Rotation paths and how fast each direction turns (degrees per step)
Each turn is a multiple of 5 degrees from 10 to 175, or 0.
Each row of a path follows its step; steps can be skipped.
Path 1:
step 0: [ 25 -11  -9  -8  -7  43  -1  -5  -1  28  -1   5  -6   5   6 -21  20  40
  -4  -4   8  -7   3   2   7   4  19  -5   7 -25   1  12  12   9  -9]
step 1: [  6   2 -15   3   1  28  -7 -20  -9  21   2   2  37 -32  10  -8   2   2
  -8  -4 -16 -17  17  18 -14 -12  17  -9   6 -18  -1  23   3  11  15]
step 2: [ 11  18  -9  -1 -12  47 -13  -2   5  15  21 -10  10  -5  -5   8  -2  -3
  36  -7 -25  -3  28  -1 -14  -8   7   1   1  -2  12 -18   1   4  14]
step 3: [ 19  14  -9  -5  10  28 -12  -1 -23   0  23  -5 -20 -14  25   7  -4 -16
  11  -8 -24   7  13  -3 -33  14   3   6   9  15 -21   9  -2  -7 -16]
step 5: [-17 -14 -26 -10  -8  19  27  10   6   5   6  22 -26   3  30  -9 -18 -13
  -7 -19 -14 -13   5 -10   9   7  25  16  12  -6  -7   5  21   1   5]
step 6: [ -2  -7 -25   0  -8  21   8  14  -7   6  -3  13  -3  -3  -1 -30  10  -3
  16   6   5 -26   7  17  16  19  44 -16  -9  -6  -8  -1  13   4 -21]
step 7: [-16 -21  -8   3 -21  27   6 -16  -3   3  -7  -1  13 -17   5 -10   5   4
  -2  12 -29   3   9   7  -9   7  41  -2   1 -26  13   4 -26  13 -20]
step 10: [  5   7  22 -17 -10  19 -25  -9 -14  25  -4 -16 -27   4  23 -11   8  -5
  14 -25 -31 -11 -12   5   7  -5  12   4   8   6   8  19  19  -4   3]
step 11: [-10  14 -18  -6  10   5  -5  -9  11 -12   7  -9   4   5  27 -31 -28 -12
  20 -17 -25 -25   3   1   6 -13  14  13  15  -4  -9  28  15  -2  -5]
Speeds:
[ -2  -3  -6  -3  -3   7   3  -1   5  -7  10   3  -2   4   0  -1 -10   3
   4  -2   5  -2  10  -3   9  -5 -11   1   0   8   6   1  -1   2  -3] -> 120
[ -3  -3  -1   1  -1  -5  -8   2   0   2  -2  -6   2  -8  11  -5   0  10
  -5  -1  -2   6  -4  -1   5  -3   1  -3   4   8   5   9 -10   7  -1] -> 110
[  1  -2  -1  -2   0  -2  -8  -1   8  -3  -4   3  -3  -5   1  -3   1  -2
  -7   0  10  -3  11  -4   5   2   6   0  -4 -15  -2  -3  -2  10  -3] -> 55
[  6   4  -2  -3   4   3  -1   1   5  -8  -3  -6   3  -4  -2  -4  -2  -7
  10   5  -7   0  -5  -2   2   9  -4   4   0  -4   2  -2 -15  -2  -7] -> 80
Path 2:
step 0: [-19   2  19 -23 -12 -21   6   7  25 -23   1   6  19 -18   4  19  16  15
 -11 -14   3  20  -3  -4 -24  12 -30   5   9  10  -2 -11  10   0  15]
step 1: [-17  -4   3   1  15   0  -7  31 -12  11  -3  -5  17  -9  -5   3  51   0
  -1   3  16  20  -7 -31  -1  -1 -23  14  17  -9  -2   3  -3   6 -16]
step 2: [-18 -19   4  19  21   3 -24   5  -5  -3   4  -1  -4  16 -28 -11  20   6
  -9 -13 -10  23 -13   5  25 -11   8 -31   6 -15  -8 -12  -7   8 -21]
step 4: [ -4   4 -17  -5  -3 -11  -7  10   3   9 -13  16  19 -20  20 -11  29  26
  -4   0   4   1   3  -7  12  31  -9  16  24  29 -12 -11  -1 -13  21]
step 5: [-12  -1  -2   7   8  11 -30  14 -23 -17  13  10   6 -14   6   1  11   2
   2  -6  11  15   4 -15  14  -1   0 -11  33  35  22 -11 -17   9 -23]
step 6: [-21   6   7   0  -9  -2 -13 -27 -18 -18  16   1 -29   5  -6  15  -1  -9
 -10  -4   3  10 -25   1  21 -10 -20 -10  25 -13  -8 -11 -31  10  -2]
step 7: [-14 -16 -10  -7 -10 -19  -7  -1  21  -7  -5   0  -6  18   6 -13   1   4
  -9 -17   7  -5 -17  19  25  18 -19  39  11 -18 -14 -19 -15  -8  19]
step 9: [  0   5   2  -9   3  22   8   2 -42  -4  -3  19   5   4  -7  -3  24   5
   3   2   6  27   1   0  -3 -38 -27 -14  21   4   5 -12 -15  -4  13]
step 11: [-11  -8  -5  16  15 -13 -18  -1  -3  -3  -9   7   9  17  29   0  -9   7
 -17 -25  13 -22   3  22  15  31 -18 -16 -21   0   4  -9 -17   2  20]
Speeds:
[ 1 -2  4 -3 -1  6  1 -9  4 -9  3  1  5 -4  1  3 -8 -9  3  0  5 -3  0 -3
  9 -3  0 13  7  1 -2 -4  3  8 -1] -> 45
[ 1 -4 -2 -1  4 -1 -1  3 10 -8 11 -7  0 -6 -7 -3 -8  8  3 -4  1  3  4  4
  2  0 -2 -3 -4  4 11 -4 -1 -6 -7] -> 135
[-10  -2   2   2  -2   1  -4  -2   3   6   3  -3  -2  -4   0   4   4   9
   7   5  -5  11  -8   2   4   7   9   3   9   5  -5   1  -1   1  -4] -> 20
[  5  -2  -7 -10  -8  -4   3  -4   0   6   1   2   0   1   3  -3   3   3
  -1   0  -4   8  12  -2  -6   0  -3   1   0  10   1  -7   5  11  -2] -> 85
[ -6  15  -1  -2  -1  -1   6   0   1  -2  -4 -11   6   1   6   5  -8   7
   1   3   0   4   0  -1   3  -9  -8  -6  -1   1  -7   0  -3   3   0] -> 125
[ -4  -5  -4   3   9  -2   8  -3   4   1  -6  -4  -6   4   0  -3   0 -10
  -1  -4  -6   1   5   8   3  -1   1   4  -4   9 -12  -2  -2  -7  -3] -> 80
[ -7 -11  -8  -1   2   2  -2  10  -6   3  -8  -6   7   1   2   1  -8  -3
   0  -2   4  -4  -1  -1   3   2   9  -8   1   1   3  -6   3   8  -3] -> 115
Path 3:
step 0: [ -5  -9  -7  22  -2 -28  -6 -16  -2   5   1   1   1  12   2  17  36 -15
  15  26  18  19   5 -24  10 -36   1 -11   1  -1   6   1  11  13 -14]
step 1: [-14 -11  -3  31 -13 -10   6 -20   6  -5  -6 -32   5   1  29  13  15  -2
  -8  -4   2  20  -5 -29 -13  17 -17 -16  -9  29  12  -2  12  -7  -1]
step 2: [  1 -15  -9  -4 -11 -26 -13 -25   9   1  -4  -1  24  -7  24   1  20 -23
  -5 -23  17  -8  19  -1  -1 -18  -7 -26  -7   0  -4  24  14 -25   9]
step 3: [ 15   6 -16  22 -15 -32 -16 -12  -6 -12 -12  -9  13  10   4  18   4  -6
   1 -12  16  30  20 -12  26 -10 -25  -8  11   3  -9  -9 -15  17   3]
step 4: [ -2  -2  -2  18   5 -13 -10 -18   0  24 -16   7   4 -23  15  18   5   1
   3 -13  16  27  -7  -3   3  -7 -30  10 -20  29  23   4  -2 -26 -11]
step 6: [-27  -4 -15  20   4 -29   0 -22 -36   1  10 -16   0   7   1  20  11  -9
  13 -17  10  14  -9 -14  19 -14 -12  14  -8  10 -18   7  12  13   6]
step 8: [  3  13 -10  -2  10 -23 -11   3  16  -7  24   0  -4  13  30   9  14 -24
   9   0  10  12  -1 -12  12 -25 -38 -22  -4  -3   2  30  10  -6   0]
step 10: [ -1  -7   8  -5   4 -20 -25 -12  -3  15 -23   4   1 -15  18  16  16  -2
  12 -14  19  18   0 -31  -7  -1   4 -10 -14  -2 -13  28  -2 -16 -37]
step 11: [ -9  13  -5  -3  -4 -19  -6 -15 -13  -3  -1 -21   0  -7  47   6  -2  -8
   1 -13 -18  18  10 -27   4  -7 -29  -7   6 -16   6  21 -23  15   6]
Speeds:
[  5   0  -2   6  -4   1   0 -12   5  -2  -3  -5   6   3  -5   4  -1  -4
  -7   6   4   6   5   4   0  -7   7   0  -3   7   8  -2  10   0   6] -> 10
[-6 -2  7 -7  1  0  1 -4  6 12  2  0  6 -9 -8 -2  7  3 -5  0  2 -6  2 -2
 10  1  3 -8 -7 -4  2 -4 -4 -6  2] -> 140
[ 6 -3  3  5  2 -1  9  4 -2 13  3 -9 -1  5  2  5  1  3  5 -6  2  3 -3  0
 10  6  4  2 12  5  4 -1  0  2  5] -> 130
[-9  5  5  2 12  3  0 -4 -1 -2 12  0 -7  5 -5 -4 -1  6  3  1  5 -6 -1  1
  4 -8 -3  8 -3  6  0 -3  7  3 -1] -> 45
[  1   0  -5 -11   2  -7  -2  -3  11  -4  -1   4   3   7   4  -3   2   6
   6   8   3   0   0  -5   7  -4   8   3   7  -3   1   8  -5   4   2] -> 135
[ -1   3   9   1  -3   5  -6  -5   5  -7   0  -5   0   8   2  -4  -2   3
  -5  -3  -3   0   7  -8  -1   9  -3  -2   6   1   2 -12  -9   6   1] -> 175
Path 4:
step 0: [  4 -20  18   9 -20 -19  16   1 -11  39 -22  13  19  -6   9 -27  -9  13
   5  -9  21  14   5   4  16   6 -28 -13 -11  -9  18 -18  26  18  11]
step 2: [ 37  -3   3  12   7  19  -2 -11   2   9  20  -6   7   2  -9 -10  10  -3
  24  -9 -42  20 -18   6  -6 -39  29  -7  -9 -14  -5 -24  -4  -5   1]
step 5: [ -5   3   1   8 -16   8  10 -35   6 -18  -2 -32 -12  -8   2  24   9  -1
 -22   2 -18  -6   3 -30  23 -28  28 -24   6  -4  22  15 -11 -16   4]
step 6: [  4  -1 -13  17 -28 -14 -23 -15   4  14 -39 -10  -1 -19   7  17  -9 -25
   1 -17 -26 -18  17  18 -10   4  14 -16  12  -5 -25 -13  18 -16   8]
step 7: [-34 -13  10  -5  -1  11 -22 -10 -10 -10  -5  14  12   4 -18  -8  31  -7
  -6 -36  18 -22  22  18  -8  32   2 -29  14  -8  -7  -2  -1  10 -15]
step 8: [  4   7  23   7  10  -6  25 -10 -23  20 -15   0 -27  -2 -13  14  25  17
 -15 -22   5  21  17  -2  -4 -11  -4  -9  22 -10  32 -20 -14  30 -13]
step 9: [ 24  -3  -9 -14 -20   7   6  18  -2   8  -2 -19 -43 -24   7  -2  13  17
  23 -18  11  13  23 -26 -14  -9  -5  -1  25  -3 -13   5  21 -13  22]
step 10: [  5   3 -35  -8  18  15  -2 -12 -13 -13  13  -1  13 -13  -5 -21   3  10
  12 -18  -2 -12 -17 -10 -46   5   0   2  10 -10 -37 -36   9   8  -2]
step 11: [  2  -1  -5  -4  -2 -18  12 -35 -12 -11  11  32   7  -6 -28  -1   0  31
   3 -19  16  14 -34  -2  -3   3   8   8   6 -30   3  25 -31  -1   1]
Speeds:
[ 1 -8  2  5  7  7 -9 10  2 -5  6 -5 -1 -1 -6 -1  6 -3 -7  5 -3  3  0 -1
 -1 10 -6 -4  4 -2 -9  1  2 -2  5] -> 130
[ -4   2   1  -2   1   0   0   4   1   1   0  -7   9   8  -3   9  -4  -1
   0 -12   7  14  -5   7  -1   7   7   0  -3  -3  -2   3   1   4   0] -> 90
[ 11   4   1  -4  -2  12   1   0  -1  -6   1 -12   3  -8   4   5 -11   4
   3  -2  -3  -4  -2   0   5   4   0   0   6   3   4  -4   6  -4  -2] -> 90
[ -5  -5   1  -1  -2  -1   0  -4  -4  -8  -9  -2  -2  -1  -1 -12  -3  -5
  11  -4 -10   5  -6   3  -1   6  -3   1   1   7  -5   2  -6   3  -5] -> 95
Path 5:
step 0: [-10  -6  -2  -2  15 -17  39 -10   5  -5  11 -18 -13  -5  12  17 -30 -17
  12 -16  21 -11   5   5   8  -6  19   5 -11  -9 -10   9  17 -14  -1]
step 2: [  3 -28   3  -2  31  -7   3  14 -10 -20 -17 -11  -5   8   4   7 -23 -25
  13  -5  16 -13  -7   3  17  -8  21  11  11   7 -12  18  -8   5  24]
step 3: [  0   0   0   8  16   9  18 -18  -8 -28   9 -19 -14 -11  17  22 -11  17
   3   6  -2  -3   8 -10  10  -5  16 -10 -24  -4 -26   2   6   2 -31]
step 4: [-19 -11  -3 -11   6  19  16   4 -31 -20 -17   1  15  18  12 -11 -21  -6
   0  17   7 -16  15   6   4 -27  14   1   0  -9  17  10 -13  10   8]
step 6: [ 14  -1 -12   9  15  38  10 -13 -29 -21  17   4  -2 -12   3   2 -22  -9
   6  18   6 -30  19   2   4 -12   5  -3  -7  -9   3  -5  10  -6 -11]
step 7: [-14  -5   2  -7   2   5   4  14 -16  -6 -10  -4  11  14  32  -8 -15  13
 -15  -7  11 -13 -25   0   4  -6  31  -5 -24 -29  -3  10   5   4  22]
step 8: [ 25   0  -1  12  -5  13   8   1   4 -15   5 -27  -3   7 -11  14 -12 -14
   9   6 -10 -39  20   4   3  17  28  20 -21  -9  -3   2  -5  -2   2]
step 9: [  4 -17   0 -13   9  23  14   1 -17 -10  14   5  -1 -20   4  -4 -37   7
  -7 -11  12 -14 -27  14   4 -15  10  -6   0 -29  -7   0 -10 -18  -6]
step 10: [ -3   2  13  15   3 -12  14   0  -9 -20  -9 -15  -2  -5  21  11   0  14
  10  14  -9 -21  -4   0  -3  -7  35  25 -19  -9   8  -3   4 -11  35]
Speeds:
[ 1  1  2  2  3  7 -8  2 -7 10  6 -1  5  4 -1 -5  0 -1 -4 -2  4 -3  9 -2
 -4  2 -6 -2 -8 -5 -1  4 14  6  2] -> 40
[ 1 -9  6  6 -6  0  5  5 -2 -5  0 -2  6  7  1  3  1  1 -5  7  6  7 -1 -8
 -9  6 -1 -5  1  0  4 -3 -5  1 12] -> 125
[  0  -9  -4  -3  -7   0   0   2  -9  -5   5   3   7   0   0  -2   8   2
   3  -8  -2  -1   2  -2  -6 -10   3  -7   2  -2   0  -3   3 -11  -9] -> 130
[  0   0   8  -3   3   2  -4   5   4   0  -5  -3   0  -6   1   2   2   9
 -12  -1  -3   7  -8  -3  -1   3   4  -5   0 -11  -5   0   2   4 -12] -> 170
[ -3  -8  -7  -8   0  -2   1  -5   1   8   1   1  -3   8   0   5  -5   6
   1  -7  12   3 -15   2   0   0  -1  -3  -7   4  -1   3   1   0   0] -> 160
